In the data rows, the value 128 means zero.
Here are some points, each followed by its number:
[132 118  99 131 190 159 111 175 114 100 131 154 186  95 165 114 175 126
 103 106 130 139 114 161] 0
[103 152 160  61 113 165 147 136 150 157 104  93  77 147  46 144  97 123
 148 116 140 153  68 163] 1
[ 96 143  97  89 121 159 147  96  93  76  74 134 121 156 188 105 139 110
 151 119 139 119 179  95] 2
[163  90 160 152 134 155  79 115 102 120 163 157 159  72 129 139 138 126
 146 143 154 145 152  95] 3
[ 88 135  99  54 129  93 164  76 101 100  42  97  89  99 190 127 182  84
  81 151 152  80 186  98] 4
[120 103  99 131 183  96 155 138  90  74 125 138 125 108 203 164 138  61
 143 154 148  98 169  95] 5
[138 110 157 125 143 160  78 109 181 179 141  87 137 169  99 148  75 164
 135 125  93 177 107 161] 6
[140 175 157 171 125  94 116 121 120 137 112 110 139 151 121  99 106 146
 151 163 119 121  96  95] 7
[162 128 168 171 144  88  80 102 165 145 132 101 135 135 152 111 122 149
  73 124  70 154  81  95] 8
[132 140 157 112 105  95  86  88  94 119 170 130 152  95 144  83 156 127
  86 132 137 124 168 155] 9
[124 181  97 117 108 160  93 179 110  87  43 112  58 118 104  64 166 159
  70 169 132  98 135  93] 10
[112  63  97 133 122 155 159  80 114 129 135 157 169  73 186 164 138  53
 138 130 172  61 137  99] 11
[111  94 164  91 110  94  96 165  77 123  66 168 153  93 127 126 190 135
 113 155 112 118 184 161] 12
[107 137 159 151  98  94 141 120  93 135  83 117  99 163 110 129 125 146
 151 131 140 118  93 162] 13
[113 112  98 121 149  98 128 146 165 141 143 155 141 130 104 165 123 113
 124 104 162 131 101  96] 14
[183  35 160 151 190  95 130 118 120  98 143 150 163 128  92 153 116  96
 123 120 179  86  99 160] 15
[104 184  95 112 130  92 115 121 184 162 150  71 161 178 156 116 115 181
 115 112  74 158 106 164] 16
[179 149  98  78 150 157 149 115 129 192  74  35 106 174 114 129 116 149
 104 121 105 153  77  94] 17
[120  87 163 106 103  99 170 108 126 142 124 139 189  88  89 125 160 121
 108 111 169  68  96  97] 18
[146 142  99 147 191  94 135 155 166 129 124 182 134 120 101 167 112 106
 131  68 127 141  99 160] 19
[164 129  93 123 111  95 155 126 128 132 139  42  77 166 117  34 113 166
 159 130  83 175 127  97] 20
[ 95 139 164 131  95  98 156  98 116 141  94 164 157 109 159 138 162  77
 122 175 228  64 155 160] 21
[ 84 113 158 163 102  98  82 159 116 108 155 120 167  98 118 130 128 146
  94 173 101 143 124  98] 22
[120  93  94 117 101  95 159  91 117 136 157 166 137 109 102 152 153 118
 152 114  99  90  92 162] 23
[102 177  96  99 127 156 125 230 180 132 130 176 128 148 155 140 134 142
 155 117 122 158 107  98] 24
[146 120 166 151  89  98  78 107 158 181 129  94 191 145 101 107 118 157
 134 116  93 136 168  97] 25
[127 132 163  97 127 158 157 177 188 140 108 166 153 127 141 160  78 120
  99  58 105 146 139 159] 26
[102  98 163 144 193 155 140 225 117  79 152 167 168 141  81 163 115 119
 130  67 111 129 106 157] 27
[161 146 161  71 125 160  89 118 152 120 115 133 131 134 191 135 145 125
 101 128 163 131 162 159] 28
[ 99 199 101  82 104 157 128 129  99 136  42  33  57 122  93  82 114 146
 157 140  89 131 161  98] 29
[132 147  95 112  87 158 112 104 135  66 147 169 142  71 118 122 138 140
  91 119 177  91  82 159] 30
[114 126 102 141 121 165 186 219 162 129 128 127 139  97  80 139  91 112
 150 136 142 121 102 161] 31
[ 90 117 166 146 113  96 118 133 147 145 133 116 152 109 130 166 192 149
 118 162 118 180 130  95] 32
[ 73 124  95 141  89  97 167 143 123 153 148 185 155 102 147 137 123  31
 112 103 174  68 162  96] 33
[124 170 100  56 195 156 116 112 152 166 133  93 105 105 140 177 123 128
 140 128 107 139 158 161] 34
[136  82 163 127 122 159 153 118  95 117 150 155 138  84 105 132 108  55
 107 129 162  44 155  97] 35
[ 94 152  99  72 113  93 186  83  94 111 108  80  62 109 115 126 143 123
 108  82 113 110  93 158] 36
[129  93  97 125  95 162 112 113 146 147 149  99 159 148 157 175  98 140
 158 122 120 142  88  94] 37
[182 148 160 165  94 154 133 148 181 162 153 120 121 173 198 109 141 141
 107 206  92 101 132 162] 38
[133 124 163  90  90  92  94  92 133 148 120 147  84 149  98 125 165 154
 109 144 146 117 202 157] 39
[129 154 163 122 108  99 145 133 124 103  97 111 122 131 208 147 186  98
 148 124 114  89 111 163] 40
[103 111 161 139 108  93 145 145 111  69 163 129 103 119 183 129 139 119
 154 144 126 112 122 164] 41
[112 130 102 126 210 157  84 173  78  70 189 175 163  95 118 127 166 121
  73 109 132 119 135 164] 42
[180  83  97 117 156 157 149  91 153 178 186 182 145 127 107 173  88 104
 100 171 150 112 148 161] 43
[208  82  96 111 142  96 139 126  97 147 151 125 131 107 121 120 152  99
 119 140 165  71 139 158] 44
[133 162 164 141 104  96 142 114 129 149 180  45  64 163 125  63 104 136
 107 143  85 127 104 163] 45
[101 138 100 150 139 159 117 123 130 111  93 172 175  64 129 126 133 125
  86 116 118  90 140  95] 46
[110 137 156 113 119  92 142 118 146 115 140 124 138 171  93 193  98 109
 196 122 132 164 126  97] 47
[150 112 161  89  99  95 107  92 132  95 155 124 145 106 119 115 139 143
 122 109 149 138 124 160] 48
[148  73  95 109 164 160 179 181 135 111  97  88 119 121 164 124 105 107
 175 132 153 142  96 159] 49
[128  90 163 100  88 162 140  97 102  88 161 106 149 164 128 146 167 107
 118 129 156 111 128  98] 50
[118 151 101 118  81  89 142 110  69  81 130 141  95  91 164  90 158 130
  88 122 117 126 188  98] 51
[213 140  95 173  72 158  87  96 108 144 163 121 154 137 192 132 125 163
 144 217 160 103 130 160] 52
[150 134  96 117 185 161 150 131 162  96 164 143 108 110 131 115 112 129
 152 108 147 104 122  96] 53
[165 130  98 147 111 155 119  80 181 156 142 113  93 142 108 172 111 131
 166 131  82 143 156 159] 54
[ 98 118 167 141 111 154  91 119 171 175 153 125 168 118 179 160 107 158
 151 108 165 134  26  97] 55
[183 122 158 176 108  97  86  81 167 134 113 129 111 125  95 166  59 107
 157 101  99 163 103  94] 56
[143 132 158  87 108  98 183 124 149 154 138 120 114  84 105 113 115  85
 157 116 125 170  74  98] 57
[135 108  98 153 154 159 166 163 173 158 156 126 129 185  99 149 107 121
 172 135 105 153 101 160] 58
[103 130  99 112 170 161 179 129 157 138 168 164  78 133 113 124  84  84
 134 127 149 107 131 161] 59
[121 157  99 180 149 160 143 155 171 140 136  76 120 181 134 138 111 139
 122 106  78 151 105  94] 60
[152 147 102  88 108  93 111 107 126 144 141  51 108 195 126  35 130 220
 123 133  59 226  65 165] 61
[ 84 175  98 104  99  93 167 136 194 123 108 105 152 181  75 148  79 105
 184 110 143 157 101 159] 62
[124 102  99 176 121 161 163 101 165 144 159  99  93 178 120 159 107 107
 161  86  87 149 123  93] 63
[153 112  96 125 194  99 161 172 102  85 103 127 125 102 146 150 150 110
 144  55 132 126 148  99] 64
[168 150 166 143 118 163 108 109 104 128 179 116 102 159  70 142  95 160
 102  85 137 139 122 159] 65
New points follow, each followed by the numbers of its two nearest points above, looking only along the 4 directions in which the numbered points spread most, nearest first.
[139 130 164 176 150  94 140 124 174 159 169 162 138 148 123 166 140 135
 133 115 126 146 126 156] 55 37
[ 80 199 101  95 123 102 120 105 186 155 145  81  56 136 129 105  84 132
 175 142 107 158 117 159] 17 20
[106  85 162 171 170  95 153 186  74  73 108 132 140 105 100 161 168 129
  62 173 138 116  80  95] 46 30
[ 79 126 165 153  90 159 133 203  79 114 128 132 131 110 197 162 147 139
  97 102 127 141 101 163] 46 30
[111 129 160 113 105  95 144 126 161 169 166 144 137 140 145 122 110 130
 174 123 128 159  65 159] 37 54
[ 75 174 164 123  99  98 107  92  77  83 120 179 166  80 126 138 151 129
 139 130 132 102 165  93] 12 30
[ 94 186 163 140 130  94 168  94  99  98  67 111  79 110 196  74 158 114
 108 143 141 132 169  96] 51 2
[ 92 107  97 122 137  93 156 149 109 132 136 161 114  94 172 135 110 125
 120 101 150 145  99  99] 53 64
[136 123 163 111  77 157 149 134 133 133 145 134 106 144 158 193 162 144
 178  92 142 208 120  92] 37 57
[120 159  97 103 124 163 131 118 113 109 100  88  72 161 153  70 208 141
 117 164 114 124 166  93] 10 51
[174 103  99 129  99 160 132 120 188 137  99 169 158 136 141 169  88 113
 148 148 180 116 127  92] 23 43
[ 91 164 162 147 104 159 155  92  95 159 147 119  83 161 105  95 197 141
 116 132 151 137 131  94] 13 39
[104 134  97  91 167 157 169  66 173 148  86 152 132 189  85 119 143  87
 150 124 132  97 120  94] 57 59
[100 149 104 119 179 158  96 147 116 121 137 113  95 134  95  63 179 158
  66 115 113 143 148 163] 10 28
[103 147 102 111 113 161 149 135 130 110  87 107 126 139 148 152 142 129
 100 121  90 124  72 159] 34 49
[111  53  98 115 119  97 122 132 106 123 126 161 158  69 124 132 174 101
 182 141 197  69 165 160] 35 11
[142  78 161 134 114 161 160 144 150 142 146 138 177 105 113 143 132  91
 159 123 149 111  89  99] 43 23
[ 99 188 166 163  73 153 150 133 188 170 115 115 131 182 147 142 128 132
 137 131 114 167 100 159] 54 65
[160  55  97 122 129 158 120 139 105  92 144 145 173 120 119 152 101 114
 115 127 127 128 177  96] 30 46
[127 143  97 112  76  92 103 116 145 153 152 121 177 148 105 129  94 152
 125 111 117 185 126  91] 65 7
[177  50  96 168 184 158 138 149 157 143 159 153 164 100 105 132 139  97
  95 119 165 103  89  94] 15 43
[105 143  93  86 105  95  85 119 101  95 138  92 136 153 111 133 157 163
  98 161 120 146 134  97] 28 7
[172 115 160 128 127  93 109 132 105 115 146 119 145 138  86 107 135 149
 109 142 168 166 106 161] 32 38
[138 149  91  37 103  89  76 115 107 103 110  95 108 145 143  52 209 163
  97 149 122 148 154 159] 10 51
[128 120  97 166 117  98  70 104 176 153 112 155 161 152 137 114  81 146
 133  82 119 139 132 163] 65 55
[121  98  98 106 104 158 167  93 117 116  73 161 148 128 146 162 164  65
 129 151 176  60 144 158] 33 35
[167 112 160 130 202 161 136 131  96 111 154 151 147 146 137 153 111  80
 165  89 155 126 138  98] 14 53
[169 112 164 159 118  93 151 124 202 160 130 151 102 162  72 126 130  92
 127 150 134 114 118 100] 37 47
[ 93 174 162 105 153  98 129 120 143 169 145  57  80 141 133  76 109 157
 172  47  59 136 142 160] 17 20
[150 113 165 101 107 157 136 194 100  72  95 125  94 117 202 170 177 122
 101 131  76 158  73  96] 28 46
[132 110  98 160 161  97 161  90 169 156 147 164 108 142 144 144 137  75
 128 159 172 119 119 153] 23 18
[ 90 117 100 152 127 160  92 173 183 143 181 113 161 139 154 148 122 145
 186  84  94 146 123  97] 26 58
[101 141 159  56 161 159 169 198 110  92  74 124 105 129 214 132 144 109
  96  78 120 109 155 157] 64 2
[187  85 162 158 157 162 177 173 103 108 120  92 120 163 151 186 122 130
 180  92 160 120 149 161] 14 53
[143 138 164 168 116 156  79 105 112 150 110 175 193 103 161 142 159 135
  66 144 138 118 156 100] 3 9
[152  79  96 171 171  96 180 179 116 111 140 168 118  76 121 156 139  91
 149 132 168  95  85 161] 14 53
[147 104  95 205 152  99 144 131 146 153 160 147 164 189 105 170 125 110
 196  42 109 102 143  98] 14 58
[121 123 159 115 160 165 145 178 137 124 115 180 143 130 123 163  78 101
 134 171 181 114  93 160] 14 53
[126 102  97 154 152 160  84 151 160 144 104 127 145 135 146 167 134 169
 132 106 127 147 100 162] 26 65
[115 159  95 101 186 161  81 163  94  86 124 123 131 160  95  51  90 165
 121 117 154 108 135 160] 24 34
[153  84 161 173 139 100 200 156 137 148 140 105 143 133 148 151  75 117
 201 132  94 104 128  97] 47 37
[105 113 161 135 165  94 162 196 115  85  67 142 107 142 148 153 111 115
 185 107 139  75 140 164] 64 53
[150 138 102 133 147 156  78  97 163 168 145 128 127 125 124  86  77 152
 146 121 101 134  75 100] 65 54
[ 97 206  95 102 125 159 110 121 157 130 171  93  98 156 105 103 113 161
 119  81  86 113 178  96] 34 17
[ 71 118  96 101  96  94 101  99 104 108 157 131 157 112 100 133 187 130
  94 121 127 143 180 162] 28 41
[157 118  97 182 178 158 100 108 164 137 146 149 180 175 143 138 127 135
 121 123 143  98 133 161] 55 3
[107 145 101  60 179  96 147 131 159 127  70 137 134 147  87 117 113 108
 143 108 142  98 109  95] 49 34
[148 103 167  98 132 157  83 201 122 148 162 164 129 127 154 160  95 188
  99 107 161 168 109 160] 22 65
[161 153 162 197  99  97 150 135 109  87 158 118 144 160 121 148 101 141
  83  82  85 125 109  95] 65 32
[127 141 100 162 117 162 159 163  90  85 155 119 162 111 131 126 127 126
 181  86 119 127  94 161] 53 26
[166 131 100 138  86  93 104 110 108 119 131 121 131 134 107 107 154 143
 148 168 118 178 106 163] 7 38
[108  97 105 120 149 158 178 156  82  92  64 133 132  74 246 163 123  75
  92 136 143  99 142  94] 5 64
[ 96 114 161 177 122 160 169  97 151 159 173 125 102  85 135 125  85  98
 138 163 111 166 103  96] 37 47
[ 76 149  96  87 112  93 109 127 137 174 109  82 111 133 130 135 114 193
 167  94  96 192 134 160] 17 20
[124 152 164 145 107  98 115 201  79  96  96 149 106 100 172 124  96 139
 116 149 115 152 141  93] 28 41
[105 104 101 151 104  96  90 144 120 101 160 167 163  87 126 142 187 138
 151 148 142  89 143 159] 30 3
[131 163 100  92  91 156 142 153  74  99  76 168  94  85 115 101 124  90
 102 157 146 115 159  95] 2 40
[129  92  96 166 120  96 105 139  97 124 147 137 172 152  68 128  97 161
 115 103 120  80 135  97] 32 48
[109 113  99 107 129  94 132 178 111 111 120 142 133 155 137 121 117 166
 153  93  83 138  97 101] 34 24
[ 81  95 164 131 130  96 143 129 145  94 169 110 119 157  98 150 152 148
 162 131 116 157  94  97] 37 65
[114 112  99 134 113 157  77 126 167 184 152 161 145 118 190 170  96 142
 114 174 114 130  54 161] 55 65
[ 87  93 164 110  85  92  77 129 229 130 142 136 149 174 127 128 126 159
 176  92 137 139 158 163] 65 37
[122 121 164 146  92 157  92 129 170 139 148 124 146 182 168 169  99 171
 168  83 108 138 105 156] 65 55
[132 121 165  95 110 160  76 116 152 139 118 148 144 121 132 144  96 132
  97 152 116 161 143 156] 32 48
[158 107  96 104 133 154 142  84 165 151 118 113 138 104 113 184  85  84
 164 174 170 115  66 159] 47 23
